In the rows, zero is written as 100.
which system made each run
G, run 1 (9 x 18)
[[82, 99, 85, 134, 82, 120, 61, 66, 81, 113, 76, 107, 92, 86, 120, 108, 85, 101],
[117, 93, 63, 85, 77, 83, 120, 119, 103, 130, 73, 143, 89, 87, 94, 135, 109, 97],
[112, 93, 113, 104, 124, 49, 131, 149, 97, 80, 110, 92, 103, 96, 91, 104, 86, 134],
[77, 112, 124, 138, 126, 135, 68, 101, 83, 70, 109, 77, 111, 95, 129, 103, 58, 126],
[105, 107, 89, 68, 78, 152, 66, 85, 96, 118, 63, 128, 98, 89, 110, 146, 86, 77],
[144, 101, 92, 38, 102, 66, 125, 146, 110, 106, 85, 131, 103, 127, 66, 115, 124, 103],
[86, 116, 133, 111, 145, 92, 103, 134, 110, 48, 130, 51, 101, 128, 94, 66, 112, 140],
[61, 115, 110, 121, 83, 164, 31, 55, 102, 85, 75, 58, 98, 96, 121, 90, 90, 88],
[119, 98, 45, 54, 48, 102, 94, 77, 110, 141, 37, 150, 99, 110, 78, 110, 136, 72]]
E, run 2 (9 x 18)
[[89, 98, 106, 145, 93, 101, 120, 57, 79, 88, 92, 124, 86, 46, 124, 125, 118, 52],
[71, 109, 75, 169, 100, 96, 156, 127, 113, 86, 119, 98, 99, 70, 118, 97, 121, 96],
[94, 103, 119, 119, 128, 68, 151, 102, 141, 67, 123, 94, 121, 81, 68, 57, 78, 103],
[135, 106, 132, 97, 127, 105, 115, 88, 113, 103, 141, 149, 116, 77, 74, 106, 50, 67],
[114, 103, 111, 78, 104, 132, 128, 136, 112, 129, 161, 106, 80, 87, 113, 149, 104, 68],
[110, 101, 122, 102, 91, 94, 100, 162, 108, 104, 154, 31, 99, 119, 105, 95, 100, 97],
[112, 111, 123, 78, 96, 132, 67, 105, 113, 95, 116, 65, 153, 138, 87, 57, 51, 93],
[113, 100, 116, 44, 72, 151, 74, 54, 97, 117, 94, 95, 115, 107, 104, 109, 100, 39],
[94, 100, 86, 127, 49, 120, 82, 90, 70, 124, 112, 64, 83, 106, 137, 107, 155, 50]]
S, run 3 (9 x 18)
[[95, 103, 118, 146, 113, 103, 94, 89, 73, 78, 109, 96, 119, 86, 122, 93, 71, 98],
[116, 105, 122, 100, 115, 92, 86, 104, 102, 80, 82, 121, 102, 69, 87, 127, 60, 101],
[136, 104, 91, 95, 102, 69, 125, 132, 91, 100, 92, 139, 119, 107, 81, 104, 100, 92],
[112, 119, 112, 96, 117, 123, 111, 131, 83, 73, 120, 97, 135, 137, 110, 86, 112, 94],
[108, 115, 116, 73, 89, 141, 63, 98, 115, 95, 88, 84, 121, 112, 88, 98, 76, 80],
[103, 101, 70, 61, 69, 109, 107, 101, 123, 112, 53, 117, 97, 92, 87, 121, 123, 84],
[92, 94, 90, 69, 102, 85, 136, 108, 105, 105, 115, 83, 82, 129, 102, 89, 166, 106],
[76, 99, 110, 122, 88, 118, 76, 63, 100, 107, 130, 48, 98, 119, 112, 58, 113, 90],
[64, 97, 95, 121, 84, 118, 76, 60, 124, 102, 68, 91, 70, 47, 103, 121, 83, 96]]
E, run 4 (9 x 18)
[[125, 102, 81, 62, 87, 122, 55, 98, 113, 140, 76, 143, 111, 112, 75, 117, 45, 112],
[106, 76, 77, 36, 75, 93, 109, 103, 83, 145, 92, 102, 69, 120, 118, 138, 150, 101],
[96, 94, 100, 133, 105, 65, 60, 113, 53, 98, 106, 60, 77, 139, 123, 85, 129, 149],
[66, 108, 92, 96, 116, 129, 58, 81, 114, 73, 44, 98, 120, 106, 96, 86, 52, 158],
[113, 78, 86, 52, 67, 74, 110, 69, 92, 111, 25, 134, 101, 65, 94, 139, 96, 78],
[112, 96, 68, 129, 98, 64, 129, 121, 37, 110, 103, 135, 87, 123, 135, 115, 169, 109],
[59, 120, 114, 133, 163, 97, 92, 109, 111, 41, 97, 83, 74, 110, 96, 82, 119, 177],
[115, 106, 111, 93, 101, 78, 67, 100, 137, 77, 32, 127, 109, 50, 53, 123, 19, 115],
[145, 87, 55, 48, 73, 84, 152, 135, 83, 143, 79, 179, 113, 107, 101, 148, 119, 76]]
G, run 5 (9 x 18)
[[117, 110, 99, 125, 115, 90, 88, 136, 54, 88, 115, 102, 117, 146, 120, 88, 113, 126],
[65, 115, 100, 110, 96, 150, 105, 120, 116, 75, 92, 67, 91, 78, 128, 129, 115, 91],
[125, 93, 100, 69, 64, 81, 83, 93, 92, 98, 44, 101, 133, 97, 84, 100, 79, 75],
[104, 116, 83, 99, 135, 96, 132, 110, 101, 77, 98, 147, 115, 129, 87, 79, 131, 123],
[86, 112, 138, 128, 118, 92, 82, 98, 108, 59, 107, 62, 59, 72, 99, 112, 123, 99],
[111, 113, 79, 132, 59, 118, 47, 101, 105, 122, 78, 99, 120, 105, 89, 86, 66, 82],
[86, 95, 60, 63, 103, 100, 148, 98, 140, 112, 71, 145, 100, 89, 79, 106, 105, 118],
[112, 88, 139, 102, 135, 33, 94, 96, 80, 73, 105, 89, 75, 97, 87, 96, 103, 133],
[86, 123, 92, 164, 101, 144, 46, 117, 84, 104, 124, 87, 93, 116, 127, 99, 87, 118]]
Y, run 6 (9 x 18)
[[110, 106, 79, 133, 116, 91, 100, 129, 95, 117, 112, 142, 93, 93, 99, 118, 69, 133],
[84, 97, 125, 98, 123, 110, 116, 99, 121, 96, 131, 92, 67, 59, 104, 135, 84, 103],
[114, 94, 144, 94, 115, 91, 91, 97, 99, 84, 119, 76, 128, 97, 91, 82, 47, 93],
[110, 123, 106, 74, 125, 133, 106, 138, 101, 65, 87, 118, 138, 120, 99, 107, 86, 111],
[120, 119, 129, 79, 118, 129, 71, 101, 83, 89, 118, 106, 77, 119, 104, 127, 137, 82],
[116, 108, 99, 98, 66, 120, 86, 121, 110, 124, 133, 65, 109, 124, 99, 86, 113, 61],
[79, 97, 83, 67, 79, 114, 127, 86, 113, 88, 70, 74, 126, 120, 103, 71, 140, 84],
[104, 95, 75, 104, 89, 81, 81, 67, 61, 110, 70, 120, 100, 134, 108, 78, 140, 109],
[91, 94, 44, 132, 68, 94, 110, 108, 99, 149, 101, 124, 76, 94, 112, 116, 122, 105]]
B, run 7 (9 x 18)
[[88, 123, 75, 113, 85, 120, 65, 95, 114, 87, 47, 111, 86, 103, 89, 103, 131, 105],
[108, 112, 71, 109, 69, 71, 87, 124, 114, 92, 48, 94, 93, 108, 77, 93, 140, 100],
[104, 107, 76, 142, 91, 54, 85, 115, 93, 90, 74, 99, 104, 124, 84, 63, 119, 131],
[69, 96, 72, 143, 110, 67, 104, 87, 97, 86, 65, 111, 86, 90, 103, 86, 109, 152],
[92, 85, 86, 113, 96, 50, 100, 119, 99, 97, 56, 106, 71, 66, 96, 133, 88, 143],
[119, 93, 86, 101, 109, 58, 105, 166, 82, 104, 89, 111, 96, 108, 102, 127, 81, 152],
[85, 102, 105, 89, 148, 97, 102, 136, 83, 74, 99, 98, 101, 124, 116, 108, 91, 174],
[73, 106, 108, 74, 129, 130, 61, 109, 103, 82, 68, 96, 76, 94, 112, 141, 80, 160],
[112, 112, 84, 42, 87, 127, 66, 149, 110, 109, 57, 107, 84, 116, 94, 153, 106, 126]]
Y, run 8 (9 x 18)
[[95, 104, 134, 129, 96, 130, 76, 35, 80, 95, 132, 83, 117, 95, 114, 69, 91, 46],
[121, 109, 71, 81, 82, 125, 136, 100, 114, 112, 89, 148, 164, 115, 84, 74, 81, 60],
[105, 108, 100, 78, 139, 89, 142, 73, 101, 87, 120, 144, 78, 122, 84, 87, 172, 98],
[87, 106, 86, 158, 105, 115, 74, 75, 96, 139, 165, 94, 81, 131, 107, 59, 107, 112],
[59, 84, 67, 72, 80, 153, 133, 61, 134, 140, 100, 103, 119, 83, 114, 95, 68, 94],
[123, 64, 112, 42, 119, 49, 141, 51, 74, 118, 103, 136, 116, 112, 90, 86, 95, 104],
[103, 104, 77, 140, 139, 87, 130, 142, 75, 112, 154, 130, 103, 137, 117, 85, 105, 151],
[47, 98, 108, 119, 126, 166, 109, 66, 97, 107, 145, 87, 71, 71, 152, 130, 91, 109],
[125, 69, 131, 64, 87, 102, 112, 55, 79, 129, 126, 105, 146, 87, 107, 96, 28, 52]]
A, run 9 (9 x 18)
[[91, 114, 120, 128, 103, 140, 77, 109, 114, 93, 123, 79, 103, 77, 109, 111, 59, 87],
[98, 108, 97, 67, 82, 126, 115, 99, 156, 106, 99, 92, 108, 91, 69, 93, 99, 67],
[98, 111, 92, 95, 117, 96, 131, 101, 115, 94, 128, 105, 89, 131, 87, 71, 161, 98],
[82, 103, 109, 135, 122, 120, 67, 90, 77, 108, 144, 79, 78, 123, 127, 91, 105, 128],
[91, 89, 87, 84, 61, 134, 62, 83, 113, 146, 97, 77, 102, 97, 108, 108, 59, 91],
[99, 83, 64, 58, 63, 86, 147, 90, 118, 127, 79, 104, 109, 105, 90, 88, 139, 75],
[93, 84, 99, 129, 125, 57, 138, 80, 56, 94, 130, 107, 95, 121, 125, 73, 141, 118],
[95, 87, 114, 148, 107, 112, 65, 78, 60, 122, 132, 101, 98, 78, 134, 118, 35, 110],
[108, 86, 89, 65, 52, 111, 122, 103, 138, 136, 83, 104, 111, 51, 90, 136, 54, 55]]
A, run 10 (9 x 18)
[[103, 121, 86, 137, 95, 119, 89, 133, 87, 83, 77, 119, 110, 87, 115, 124, 94, 96],
[87, 95, 122, 78, 106, 90, 100, 90, 123, 71, 70, 77, 92, 71, 85, 109, 89, 106],
[130, 120, 99, 107, 103, 84, 92, 115, 108, 87, 91, 127, 120, 121, 65, 77, 102, 92],
[81, 118, 94, 120, 121, 117, 88, 110, 98, 76, 86, 108, 73, 92, 112, 124, 123, 125],
[108, 97, 121, 87, 97, 85, 60, 105, 111, 96, 89, 69, 93, 102, 81, 97, 74, 117],
[108, 116, 67, 99, 80, 114, 94, 121, 109, 99, 63, 120, 122, 118, 88, 94, 109, 101],
[80, 94, 104, 86, 118, 84, 101, 80, 94, 77, 72, 96, 77, 99, 102, 103, 133, 130],
[127, 100, 109, 116, 98, 73, 54, 104, 74, 104, 94, 103, 102, 118, 91, 92, 80, 115],
[90, 105, 74, 109, 78, 115, 89, 116, 98, 98, 52, 108, 103, 82, 113, 130, 93, 106]]
D, run 11 (9 x 18)
[[70, 115, 84, 118, 113, 119, 115, 158, 103, 70, 100, 63, 124, 131, 121, 80, 107, 148],
[79, 104, 103, 40, 117, 139, 79, 69, 97, 76, 37, 117, 102, 100, 108, 127, 100, 125],
[134, 91, 102, 85, 96, 127, 115, 103, 73, 136, 127, 151, 129, 88, 118, 138, 47, 67],
[114, 113, 105, 114, 84, 91, 158, 149, 87, 66, 111, 75, 138, 105, 113, 89, 144, 45],
[97, 108, 139, 77, 92, 109, 41, 71, 95, 62, 68, 36, 120, 129, 91, 59, 102, 93],
[103, 103, 59, 123, 79, 121, 60, 33, 90, 143, 76, 163, 113, 112, 91, 73, 79, 90],
[128, 80, 102, 116, 88, 35, 162, 73, 95, 123, 123, 136, 73, 59, 87, 110, 137, 44],
[97, 97, 143, 152, 107, 51, 80, 127, 99, 81, 154, 14, 75, 104, 97, 67, 106, 111],
[37, 120, 59, 134, 108, 135, 47, 71, 145, 91, 57, 88, 69, 111, 88, 67, 109, 169]]
S, run 12 (9 x 18)
[[79, 88, 95, 158, 109, 82, 139, 78, 94, 101, 130, 102, 125, 79, 115, 65, 66, 102],
[93, 106, 132, 120, 151, 118, 105, 75, 99, 75, 120, 135, 101, 63, 103, 118, 47, 112],
[152, 101, 112, 100, 108, 78, 111, 117, 100, 122, 122, 160, 108, 79, 73, 126, 55, 74],
[128, 109, 99, 93, 110, 112, 159, 159, 76, 86, 121, 125, 154, 112, 120, 112, 93, 74],
[119, 107, 142, 37, 121, 141, 103, 109, 98, 76, 114, 86, 154, 129, 100, 87, 67, 80],
[124, 109, 96, 40, 70, 142, 88, 66, 109, 107, 61, 129, 130, 107, 83, 106, 104, 40],
[102, 103, 93, 38, 83, 114, 141, 110, 117, 98, 89, 96, 80, 103, 101, 129, 187, 56],
[83, 87, 113, 73, 76, 92, 127, 80, 122, 107, 136, 23, 98, 123, 96, 51, 152, 66],
[39, 96, 99, 124, 82, 134, 97, 13, 131, 91, 86, 58, 95, 68, 108, 60, 110, 74]]
B, run 13 (9 x 18)
[[130, 108, 106, 114, 86, 79, 87, 132, 46, 71, 66, 96, 138, 123, 116, 99, 109, 89],
[87, 125, 95, 156, 122, 114, 99, 106, 73, 51, 77, 119, 123, 103, 121, 89, 110, 114],
[76, 112, 98, 125, 102, 99, 104, 111, 122, 55, 46, 98, 94, 52, 95, 122, 93, 107],
[130, 112, 88, 104, 87, 71, 94, 160, 122, 97, 71, 117, 112, 89, 67, 115, 67, 109],
[108, 115, 94, 99, 141, 87, 120, 137, 112, 80, 114, 124, 113, 135, 79, 75, 105, 144],
[62, 108, 114, 104, 143, 113, 76, 79, 127, 77, 99, 89, 63, 93, 91, 100, 98, 156],
[91, 95, 73, 65, 73, 115, 70, 117, 137, 137, 70, 96, 65, 85, 89, 144, 83, 126],
[136, 95, 86, 39, 86, 76, 97, 142, 93, 122, 89, 100, 107, 154, 84, 99, 128, 114],
[92, 112, 109, 115, 132, 106, 60, 78, 63, 81, 112, 90, 89, 157, 112, 65, 144, 137]]
D, run 14 (9 x 18)
[[132, 116, 107, 97, 121, 113, 126, 157, 71, 95, 149, 115, 131, 143, 114, 101, 109, 93],
[94, 125, 115, 70, 99, 144, 83, 106, 88, 62, 82, 69, 107, 134, 115, 100, 162, 78],
[106, 92, 98, 55, 75, 149, 68, 47, 96, 141, 103, 104, 121, 123, 103, 89, 78, 69],
[116, 82, 70, 109, 76, 74, 158, 73, 73, 134, 120, 132, 132, 113, 111, 67, 123, 57],
[100, 85, 144, 124, 98, 47, 100, 70, 60, 69, 114, 44, 84, 99, 115, 76, 147, 77],
[56, 106, 96, 161, 90, 126, 33, 45, 109, 110, 103, 65, 75, 93, 106, 65, 84, 117],
[65, 84, 60, 113, 103, 89, 145, 37, 153, 132, 93, 150, 75, 55, 73, 88, 90, 110],
[109, 76, 136, 111, 154, 25, 160, 113, 95, 92, 161, 106, 77, 73, 92, 107, 81, 134],
[65, 136, 120, 157, 153, 130, 73, 152, 96, 39, 120, 66, 75, 112, 123, 110, 117, 162]]

runs to name
run 15 (2 x 18)
[[93, 102, 69, 131, 94, 71, 119, 119, 96, 98, 85, 108, 100, 108, 101, 86, 123, 123],
[87, 110, 115, 121, 130, 109, 79, 107, 94, 82, 120, 84, 94, 120, 106, 86, 95, 137]]
 : S
run 16 (2 x 18)
[[107, 108, 101, 113, 101, 78, 113, 111, 131, 88, 103, 97, 94, 91, 71, 84, 108, 92],
[89, 115, 92, 132, 121, 108, 103, 112, 115, 88, 114, 108, 94, 104, 93, 87, 102, 122]]
 : A
run 17 (2 x 18)
[[130, 97, 89, 133, 97, 67, 115, 144, 66, 99, 81, 144, 125, 73, 110, 135, 53, 108],
[101, 105, 97, 51, 141, 107, 165, 145, 99, 75, 106, 122, 114, 119, 109, 120, 129, 124]]
 : E
run 18 (2 x 18)
[[140, 73, 134, 47, 87, 37, 105, 98, 86, 112, 112, 68, 100, 116, 79, 91, 110, 79],
[103, 120, 72, 157, 91, 119, 118, 135, 53, 87, 101, 118, 140, 122, 139, 93, 119, 87]]
 : A
run 19 (2 x 18)
[[116, 94, 86, 122, 56, 79, 75, 96, 123, 122, 72, 98, 131, 78, 70, 79, 33, 83],
[86, 94, 73, 86, 140, 101, 143, 76, 116, 108, 97, 170, 107, 97, 88, 94, 81, 140]]
 : G
run 20 (2 x 18)
[[101, 109, 81, 119, 86, 91, 96, 97, 122, 94, 82, 99, 143, 120, 73, 43, 79, 103],
[103, 98, 104, 70, 109, 112, 109, 35, 111, 108, 98, 140, 98, 98, 81, 87, 112, 73]]
 : E
run 21 (2 x 18)
[[107, 102, 79, 102, 83, 123, 114, 125, 104, 128, 122, 105, 119, 110, 108, 103, 85, 85],
[87, 90, 111, 71, 109, 100, 139, 77, 101, 89, 105, 93, 101, 97, 107, 96, 129, 87]]
 : Y
run 22 (2 x 18)
[[114, 111, 86, 80, 103, 104, 117, 84, 130, 117, 114, 139, 85, 110, 67, 89, 137, 75],
[93, 101, 101, 124, 113, 87, 102, 122, 88, 106, 142, 79, 60, 114, 116, 107, 144, 121]]
 : A
run 23 (2 x 18)
[[92, 103, 112, 93, 123, 96, 103, 86, 88, 78, 93, 107, 75, 97, 106, 115, 136, 111],
[97, 104, 99, 118, 82, 104, 69, 124, 101, 105, 94, 72, 79, 90, 108, 124, 98, 105]]
 : B
run 24 (2 x 18)
[[103, 75, 84, 57, 95, 73, 93, 103, 99, 133, 80, 107, 88, 109, 94, 116, 79, 145],
[115, 91, 101, 73, 122, 86, 88, 111, 65, 113, 107, 118, 79, 131, 111, 121, 118, 135]]
 : B
run 25 (2 x 18)
[[90, 99, 105, 74, 74, 139, 79, 82, 118, 101, 59, 95, 110, 59, 104, 135, 55, 73],
[145, 97, 90, 46, 110, 75, 111, 104, 89, 111, 77, 161, 123, 131, 70, 101, 97, 106]]
 : G
run 26 (2 x 18)
[[77, 106, 120, 79, 117, 124, 71, 48, 106, 80, 77, 98, 67, 90, 98, 112, 123, 103],
[116, 94, 90, 116, 70, 57, 90, 94, 115, 130, 103, 101, 55, 80, 76, 110, 132, 78]]
 : S
run 27 (2 x 18)
[[109, 116, 120, 87, 114, 119, 118, 121, 131, 77, 107, 108, 110, 78, 82, 115, 81, 79],
[116, 117, 116, 87, 112, 121, 98, 118, 135, 97, 129, 103, 109, 107, 71, 92, 80, 89]]
 : B
